name the system of each run
V, seq 1 (9 x 18)
[[ 11  19  25   2  28  -2  30 -37  14  -8   3 -18   5   9  56  17  15 -15]
 [ -5   5  -2 -18 -21 -16  28  11   7 -32 -11 -14  17  -3  68 -12  21  17]
 [ -4   8 -14  15 -24 -25  26  20 -42 -20 -13 -33  18  37  20   3 -16  12]
 [ 24   2  12 -12  13 -34   2  -7 -19  20 -19 -50  12  39   0  33  11  -9]
 [ 41  20 -17 -33 -12 -31  22 -15  14   5  -4 -32 -14 -23  13  20  23 -18]
 [ 17   7  -5 -10 -17 -49  47  12  12 -22  20  11 -34   0  15   0 -23   8]
 [-18 -45 -13  -6 -12 -48   3  29   4  26   0   1 -12  32  16  21 -21   7]
 [ 10 -21 -51  22   0 -19 -12  -2 -12  30  11 -12 -12   7   8  49  15 -26]
 [ 32 -11 -11  17  32 -15  29 -21   0  10  42   4 -33   0  18   6  37  -7]]
K, seq 2 (9 x 18)
[[ 15  25  18   5 -27  -7 -14  12  41 -30 -16  50 -10 -19  -3   8  21 -11]
 [  8 -20 -25  -8 -10   4  -5  43  -6 -11  10  33 -10  21 -19 -59   1  -2]
 [-17  -5  -6  -8  17  24 -10  -7 -10  36  -5 -13   6  32 -23 -15 -52 -39]
 [ -2   6  22 -24  40  19 -27 -29  39  -1  -3  14   5 -23  13  38 -18  -9]
 [ -5   3 -19 -12  -7  12  -7  16   0 -48  14  21   2 -47   9   0  -8  42]
 [-22   6  16  28 -18   4   1  20 -44 -14  -9  -4  10  22 -39 -18 -30  31]
 [ -7   9  51   7   7  28 -26 -20   0  28 -32 -12  17  11 -30  -8  29 -12]
 [ 26  37  -6 -15 -16  23  -1 -14  36 -15  -4  22 -12 -42  -4 -16  22 -32]
 [ 10   5  -3 -19 -12 -20  21  32  17 -32  12  37 -21  18  -3 -39 -40  -1]]
V, seq 3 (9 x 18)
[[ 12  -3 -19  24  -6  -1  25  18 -42  -5   7 -11   3  51   6 -46  12 -12]
 [ -3   1  21 -15  25   2  17 -29  -3  38 -11 -42   8  35  16  -2 -16 -31]
 [ 11  31  -3 -20  -3  -5  12 -24  29 -19 -13 -12  11 -23  55  37   5 -19]
 [ 19   7 -13  -5  -8 -30  23  30  -7 -59   7  10   3  10  36  -6   5  30]
 [ -9 -29 -11 -11  -5 -29  10  22 -41  18  -5 -41   7  36  -7  -7 -15  23]
 [ 12  10  -5   6  -2 -19   1 -30 -12  38  -8 -45  -5  -5 -14  57   0 -20]
 [ 39  16  10  -7  -1 -34  21 -11  32 -11  12  14 -31 -24  13  19  39  -5]
 [ -9 -24 -18 -11 -33 -30  33  32  11  -2  15  20 -28   7  19 -40  -6   9]
 [-29 -26 -20  30  -7 -13   2   9 -15  32   4  -1  -6  43   5  21 -42 -21]]
Y, seq 4 (9 x 18)
[[  4 -25 -36  10  -3   8 -52  35  -5  -6   2  40  -3  -4 -32  10   8   4]
 [  0 -16 -29   8  30  28 -27  -4 -10  18  32  22 -22  -9 -48   0 -30 -10]
 [-15   7  24   6  27  31 -10 -34  27   9  19  29 -19 -37 -23  12 -30  -4]
 [-28  16  25  26  -4  32 -17  -7  22 -33  -4  46   8 -30  11   8  -6  15]
 [-17  12   1  45   3  36 -24  15 -27 -37  -6  30  24  22  -6 -12 -11   7]
 [ 10  26  10  20  32  45 -14 -17 -34  -6  -1  -7  18  24 -36 -20 -13 -19]
 [ 28  52  25 -23  22  34   3 -31   9 -25  -7  -7   9 -16 -16 -18  -8 -22]
 [ 14  36  28 -35  -7   0   0  14  18 -53 -23  14  15  -9   3 -17 -17  15]
 [  0   3   7 -22 -12  -5 -32  37 -18 -27 -32  -5  28  16 -26  -4 -19  27]]
F, seq 5 (9 x 18)
[[-32 -27  46  19 -16 -10  -5   1   2  22  -6   5  -8 -21 -20   7  31  45]
 [-30  -3  -4  52 -32  27 -15  -3  10  21  -3  38 -11 -13 -12  -1  16 -23]
 [ -7 -11  32  30  18   3   5   8  19  -8   8  50 -10  45  14 -26   1 -15]
 [-25 -16   3 -13  29  40   4 -13  20  -5  13  15  10  -8  51 -34   4   1]
 [  3  32 -27  15  21  36  -2 -10 -14 -43   7   6  21   8  31   7 -34 -18]
 [ 21  13  16  -9  29  -1   9   3 -36 -44  -4 -28  29  25  17  -9  12  34]
 [  1  23 -14 -11 -20  26   6 -12 -38  -1 -15 -51  23 -25 -12 -21  22   6]
 [ 22  44  15   2 -36 -17  12   1 -13  -1 -31 -23   3  20 -33  -4  -9 -25]
 [ 11  -4  32 -46 -27 -30   3  17  31  12 -30  -4  -3  -1  -7 -21  27   1]]
F, seq 6 (9 x 18)
[[ 12 -28 -31 -21  46   5 -41  12   0   3   3   4  14  28  14  28 -17 -13]
 [ 35  -1 -15 -10  56  12  -6 -26 -19  -1  36 -16  -9 -20 -18  20   7  11]
 [  2  22   4  20  -7  -9  39 -27 -29  -9  26 -27 -21 -34 -16  16 -13  31]
 [-32   2  22  30 -50 -31  17   6 -17   6 -23 -20   8   0   9  25   9  30]
 [-13 -21  -4  25 -36  -6 -22  19   0  31 -30   4   9  21   6   1  52 -21]
 [ 18 -12  -8   5  13   7   2  -1  20  28  11  26 -22  30  -3 -35  22 -53]
 [  1  -4   7 -30  31  -1  30 -20  36   2  27  13 -22   2  34 -19 -32 -20]
 [-10   3 -24 -19  13  -2   0  -5  11 -30   7  -2   9 -20  50  39 -37  13]
 [ 13  -9 -35  10  13  -7 -24  18 -43 -29   3 -17  22   6   5  38   7  29]]
Q, seq 7 (9 x 18)
[[ 31  26  27 -22  21  -4 -15   7  37 -48  -6  43  -2   1   2   4  -8  -3]
 [ -1 -15 -27 -49   3  15 -31  31  -4 -23  -7   3  17 -17 -10 -20 -16  22]
 [ -7  22  -5   5  -9  11 -21  -8 -30   5 -12 -23   8 -14 -53  27 -47   3]
 [ 26  15  45   0  18   1 -19 -23   5   6  -5  -4  -6 -21 -47  19  37  11]
 [ -3   7   4 -16 -32  19   1   6  25  -2  -1  25 -16 -45 -21 -49  26   0]
 [-33   1  26  15 -30  -2  -9  27   7  -9 -15  38  -3  16 -29 -16 -44   9]
 [ -5 -15  22  -5  28  23 -55   6   6  17 -27  13  23  32 -21   8   2 -17]
 [ 28  32 -27  -3  21  46 -21 -15   7 -18  10  22  -2 -20 -22 -13  -6 -43]
 [ 14  17  22 -13  28   5   8   1  -3 -47  22  20 -10 -12 -25 -15 -32  37]]
W, seq 8 (9 x 18)
[[ 11  15  18 -22  36  38  -8 -28 -14 -13  10 -21  12 -36 -20 -17  16  24]
 [-22  33  32   6 -30  21  -1   1  -5 -28 -17   7  11 -31 -29 -17 -19  28]
 [  2   3  37 -14 -15  -7 -41  25   5  -1 -45   6  20  20 -36   4   7   5]
 [ 27  13 -41 -25 -19  15 -40  15   2   2 -24  -4  11 -16 -25  -4  20 -34]
 [ 31  26 -19 -12  -1   0  -3   1  23 -12  16  35 -33 -17 -41  -6 -33 -31]
 [  1 -17  13 -59  34  -5 -11   3  37   1   8  15  -9  -8   0  -4 -40   5]
 [-39 -22 -27  -8   2  28 -36  11   7  -9   2  22  14 -31  14  21 -31  18]
 [-12 -31   2  34  18  14 -40  12 -10  11  16  37 -11  -2 -43  13   6  20]
 [ -8 -25  10 -12  12  32 -14 -12  -4  38  10  -5 -10 -21 -37 -42  35   6]]
W, seq 9 (9 x 18)
[[ 30   2  20 -60  20 -24   7   2   5   2  -4 -28  -6   9 -25 -11 -19   6]
 [-22  16 -28 -25 -30   6 -13  -3  13  -4 -20 -13  13 -38  13  33 -41  -6]
 [  8 -14   0  18  -1 -28 -31  20  15  -9   3  42 -19  -4 -20  53  -4  14]
 [  8 -49 -29 -35  10  -9 -13  16  -6  31  18 -11 -15 -14 -17 -19  25  17]
 [-40  -5 -17  18 -29  21  11 -13  11  35  14  16 -25 -30 -13 -15 -31 -20]
 [-12 -23  48   8  21  -4 -12  -6  44  17  -2  41 -12  16  13   6  14  -7]
 [ -8 -23 -28  -7   9  32 -11  15  -2 -14   4  12  17   1  42 -42  40   2]
 [-12  11  -8  50   4  31  10   0 -31 -11  18  25  -6  28 -21 -32 -29 -15]
 [ 12   8  49  -7  54  19  -5 -32  -3  14  -5 -21  13  28  -8  -3   5  -9]]
G, seq 10 (9 x 18)
[[-11 -28  -8  22  45  10  26 -16 -25   7  41  -7  -8  22  28 -14  -8  13]
 [-27  16  24  14  16  17  23 -46   0   4   5 -27  10 -20  39  28 -12   8]
 [  8  23  34  17 -13 -22  11  -8  -1 -32 -23 -14  20  -1  38  34  39  22]
 [ 17  -7   1  -4  -6 -25  24  18 -36  -7  -9 -41  15  39  19 -26  37  15]
 [ 10   7  -2 -16  13 -14  24 -18 -21  31  -4 -53   0  34  -2   2 -27 -27]
 [ 24  12  19 -39  11 -29   8 -23  41  12 -10  -9 -12  -4  19  37 -10 -25]
 [ 15  -8 -20 -37 -29 -45  15  27  26 -18  -3   5 -15 -20  30   8  10  13]
 [-15 -37 -37  -4 -18 -36   2  31 -25  14  10 -15 -11   8  -7  18 -26  25]
 [-16 -39 -17  10  16  -3 -22 -16  -5  57   9 -15 -12  -6 -11  44   5  -8]]
Y, seq 11 (9 x 18)
[[ -8  -4   2  28  11  26 -59   5  -5  -7 -12  28  15 -11 -27  38  14   7]
 [ 15  10 -29  26  26  45 -22  -6 -20 -23  29  30  -7 -21 -32 -12   4  -5]
 [ -7  22  23   9  22  35  10 -18   4 -12  22  27 -17  -8 -36 -32 -46  -4]
 [-24  30  51   1  -4  32 -20 -14  22 -13 -29  18  19 -11 -13  -1 -23  -2]
 [ 11  33   0  14  -4  28 -40  14  -7 -50 -29  20  33   1  -2  13   9  -5]
 [ 32  14 -13  -4  31  23 -21  16 -32 -36   7   6  13  23 -35 -27 -12   4]
 [ 11  23  17 -36  22  23  -5 -17  -9  -1   1 -18   2 -15 -50 -20 -38   3]
 [ 10  35  33 -27 -14  -2 -16  -7  24 -23 -23   5   2 -40 -29  23 -15  14]
 [  8   2   3  -4 -19  -4 -36  38   0 -38 -17  33   7 -13 -28   3  15  30]]
K, seq 12 (9 x 18)
[[  8  12 -14  -9  10  33  16 -29 -27   2   9 -43  11 -30  13 -24  42   6]
 [ 14  48  22  11 -24 -26  50 -19   2 -22  -5 -15 -11   1  12  11 -20  -7]
 [  6 -24  31 -23  -5 -37   4  27  16  -5 -23   1   9  32  31 -12  40  18]
 [ 13  -2 -61  -5 -29  -1 -16  16 -21  14 -18 -27  12   5   6   3  20 -34]
 [ 44   7  -2   1  35 -28   5 -14  -1   8  20  -2 -26  23 -23  38 -19 -23]
 [ -6 -42   3 -42  22 -15  12  -8  13  26  22 -19 -16 -27  15  -4  15  32]
 [-35   1 -27  23 -51 -16  10   1  -9  11  -4 -13  -4 -29  11  39 -24   9]
 [  0 -21  28  48   9 -20 -16   8  -6   3   2  28  -8  26 -12  32  29  18]
 [ -2 -18 -23  18   3  33   1 -12 -19  27  20  -8  -8 -18  -4 -37  56  -6]]
Q, seq 13 (9 x 18)
[[ 18  26 -19  12 -24  10 -25  17   2  -3 -19  24  -2  18 -41 -12 -14 -50]
 [ 29  -5  22 -22  48   1 -10   3   9  -3  19  24 -17  27 -41 -23 -22  -5]
 [-18   0   4 -44  22  35 -16 -18  29   3   5   5   2 -40  -2  -6 -35   2]
 [ -5  29   1   8 -14   6 -27   3   4 -40 -14  20  10 -36 -12  45 -23  20]
 [ 13 -11   0   3  -2   4 -39  24 -29 -10 -11  -1  12  -9 -45  -1  39  34]
 [-12  12   4  13 -16  34   3 -13 -22  29   0 -12  -8 -17 -59 -42  -1 -12]
 [ -7  25  71  13   3   6   9 -19  27  -3  -8  28 -11   5 -24 -13 -11  -4]
 [ -7  -5  18 -30   0  21 -32  21  38 -19 -25  37  17   1  20 -28  18  -5]
 [  1  17 -37  -4 -10  24 -28  26 -12 -28 -12  18  18  14 -18 -14 -45 -21]]
G, seq 14 (9 x 18)
[[ 17 -15  -8   0   7   8 -59  23 -16   1 -21   6  19   6 -36  17  38   8]
 [ 26   4 -26   0   8  27   1  -8 -18  17  22  -4 -21 -16 -46 -42  26 -21]
 [-10  22  37   8  -3  11  18 -20  19   9  13  25 -30 -12 -44 -20 -42  -8]
 [-34  -3  34 -12 -23  11 -26  17  41  -6 -31  39  13  -7   9 -13  -4   2]
 [  1   5 -47  16 -24  21 -33  35 -17 -31 -15  23  20  11   5 -14   7 -17]
 [ 21  -6 -17  16  53  27 -20  -1 -30 -11  31  18  -5  26 -33 -11 -17  -5]
 [ -8  10  24 -18  37  46   0 -40  13   3  18  -1  -4 -40  -8 -19  -9   6]
 [ -9  45  30   9 -34  13   1  -5   7 -39 -22  10  12 -40  -9   6   0  21]
 [  2  -4  22   6 -13  -4 -26  38 -24 -20 -30   5  24  31 -25 -22  25  25]]

runs to name
seq 15 (2 x 18)
[[-25   5 -16  20 -34  41 -11  15 -29   0 -17  -2  19   3 -17 -49   9  -8]
 [ 13  26  14  32  24  29 -24  -9 -12  -5  -6  20   5  36 -40   1 -21 -35]]
  G
seq 16 (2 x 18)
[[-11  17  43   2  38  44   6 -32 -11  -5  12  -6   5  -7 -24 -31 -20  13]
 [ -7  55  31   4 -23  28   3 -20   6 -33 -25  -3  19 -29  -3  -1 -12   0]]
  Y
seq 17 (2 x 18)
[[-18   5 -10 -31 -18  19  12  22  13 -31  -4  17   8  -7  22 -56 -28   5]
 [-19  -4   5  18  12  12 -35  16  -6  -5 -16  25  17  45 -11  17 -51 -16]]
  W
seq 18 (2 x 18)
[[ 15  22 -16   6 -17  10  41 -26  -7  16  14 -24 -19 -21   5 -36  33 -27]
 [ -6  18  48  16 -11 -33  34  -2  13  -6  -1  14 -20  25 -10   4 -42   1]]
  G
seq 19 (2 x 18)
[[  4 -17 -75  12  -7  13 -20  24 -23  -9  10   5   7   2  22   3   9 -15]
 [ 14 -10 -12  30  51   9   2 -23 -26   3  47   6 -23   2 -23  22 -17   9]]
  G
seq 20 (2 x 18)
[[ -9  11  -8 -27  34  51 -11 -28   6 -14   8  -8  19 -38  24  -7 -12   4]
 [-21  18  23  12   7  22   3  -5 -15 -48   4   3  17 -28  11   4 -15  49]]
  V
seq 21 (2 x 18)
[[-48 -37   7   6   8  15   3 -13  21  34  28  22 -23 -27   4  -8 -18  12]
 [-42 -14  -3  55 -10  26 -21  -4   3   4   4  36   3 -13  18  22  14   2]]
  V
seq 22 (2 x 18)
[[ 16  -9  22 -28  61   8   7 -31 -10   3  18 -34   6  -2  10   4  10  23]
 [-34  24   3  18 -27  23  15 -13 -19 -24  -1 -14  13 -46  13   4  -9  36]]
  W
seq 23 (2 x 18)
[[-19   6 -16 -10 -23   1  -5   5  31  15  -6  26 -15   2  -7   1 -61 -40]
 [  8 -23  24 -27  37 -21 -32  13  30 -13  -5  28   4  18  14  34 -13  14]]
  F
seq 24 (2 x 18)
[[ -6  -8 -29  -8  -2  14 -23  -4  -2  -8  -8 -16  22 -38  41  33  42  14]
 [ 31  11 -44  40  -3  -4   2  13 -44 -14  16  -2  -8  24 -25   0   2 -17]]
  F
seq 25 (2 x 18)
[[-22  -5   6  -5   0  23  -5   5  37  -4  14  57 -22 -14  -7 -30 -38 -10]
 [-26 -10  18  -3  30  20 -25   7  19 -26   4  39  11   5  13   8 -46  17]]
  F
seq 26 (2 x 18)
[[ 10 -41 -19 -21   5 -40  14  20  23   8  29  23 -34  -1  23  -4  12  11]
 [-42 -31 -37  10 -20  -7  17   3  -9  24  24  -7 -17 -19  19  11 -33  15]]
  G
seq 27 (2 x 18)
[[ 31  23 -15 -33   5  22   0 -20 -10   3   6 -28  -6 -43 -36 -20  20  -7]
 [ -3  27  37  -7 -30 -18  28  -5  12 -12   2   6 -25 -32 -34  -9 -27  24]]
  Q
seq 28 (2 x 18)
[[-33  17  16 -25   1  34 -19 -15  14   0 -20  -6  21 -19  -2   4 -52  -7]
 [ 27  37  12   2   2   2 -38   2   4 -40 -27  13  18  -9 -18  45   5   0]]
  Q
seq 29 (2 x 18)
[[  0  24  34  39 -19  17  -1 -12 -11  17 -28  -5  11  25 -19 -12  32 -30]
 [ 44  40  11 -12   0   5  10 -10  11 -21 -19  -6   9  12  13 -24  42 -36]]
  W
seq 30 (2 x 18)
[[-26   5  -1   5  -4  25 -24 -11  38  -3 -19  26  17 -11  47  27  -4 -27]
 [ 33   0 -26  12  32   6 -16  21  -5 -49  14  37   5  24  22  -4  14  -5]]
  F
seq 31 (2 x 18)
[[-11  -9   1  28 -18  -5  21  28   7 -15  11  47 -17  35  14 -48  -5  -9]
 [ -2 -21   2  -5  39  14  -3  -2 -11  24  -2 -12  15  61  19 -21 -11 -30]]
  W
seq 32 (2 x 18)
[[-21 -40  10 -20 -12 -37   5  -1  26  48   3  -7 -25 -17   8  23   8  14]
 [-33 -36 -25  12 -34 -11   2  12  22  27   3  19 -13 -18  39   4  25  -4]]
  W
seq 33 (2 x 18)
[[ 17  15 -34  31 -23  -6  -1  21 -26 -48  -3   6  13  -3  27  13  36  14]
 [ -2 -22 -14  10  -6   0  13  22 -47  13   1 -28   6  42 -12 -47  15   6]]
  F
seq 34 (2 x 18)
[[-18 -22  16  49  20  24 -12 -22 -23  26  14  -2   0  -5 -11  11  46  15]
 [ -7  20  15  59  -6  19  33 -30  -7   4  19  15 -17   2   6 -16  21 -19]]
  F
seq 35 (2 x 18)
[[-22 -19 -40  22 -37   9 -23  31 -15   9   4  27 -13  -7 -38 -12 -22  -2]
 [  4 -25  18  -4  26   5 -22 -12  19  51   6  16 -24  13 -41  -1   1 -30]]
  W
seq 36 (2 x 18)
[[ -9 -35 -40  -3  -5 -23   1  10  -3  46   8 -10 -17  28   1  12 -28 -31]
 [ -1 -30   3  -9  32 -15  -3 -27  26  45  15  -5 -16  -5  23  41  12 -14]]
  Y
seq 37 (2 x 18)
[[-19  18  55  24 -39 -23  31   1   7 -15 -14   7  -6  -7   1  -4   6  29]
 [-10 -10  11  17 -38   0 -11  29   3   5 -31  17  13  25   9 -32  51 -12]]
  K
seq 38 (2 x 18)
[[-44 -11  28 -17 -16  10  -6 -17  17  20 -20 -21  17 -39  24  15  16  27]
 [  0  35  -4  47 -46   3  -2  12 -17 -38 -15  16   8 -14  -4  13  20   7]]
  V
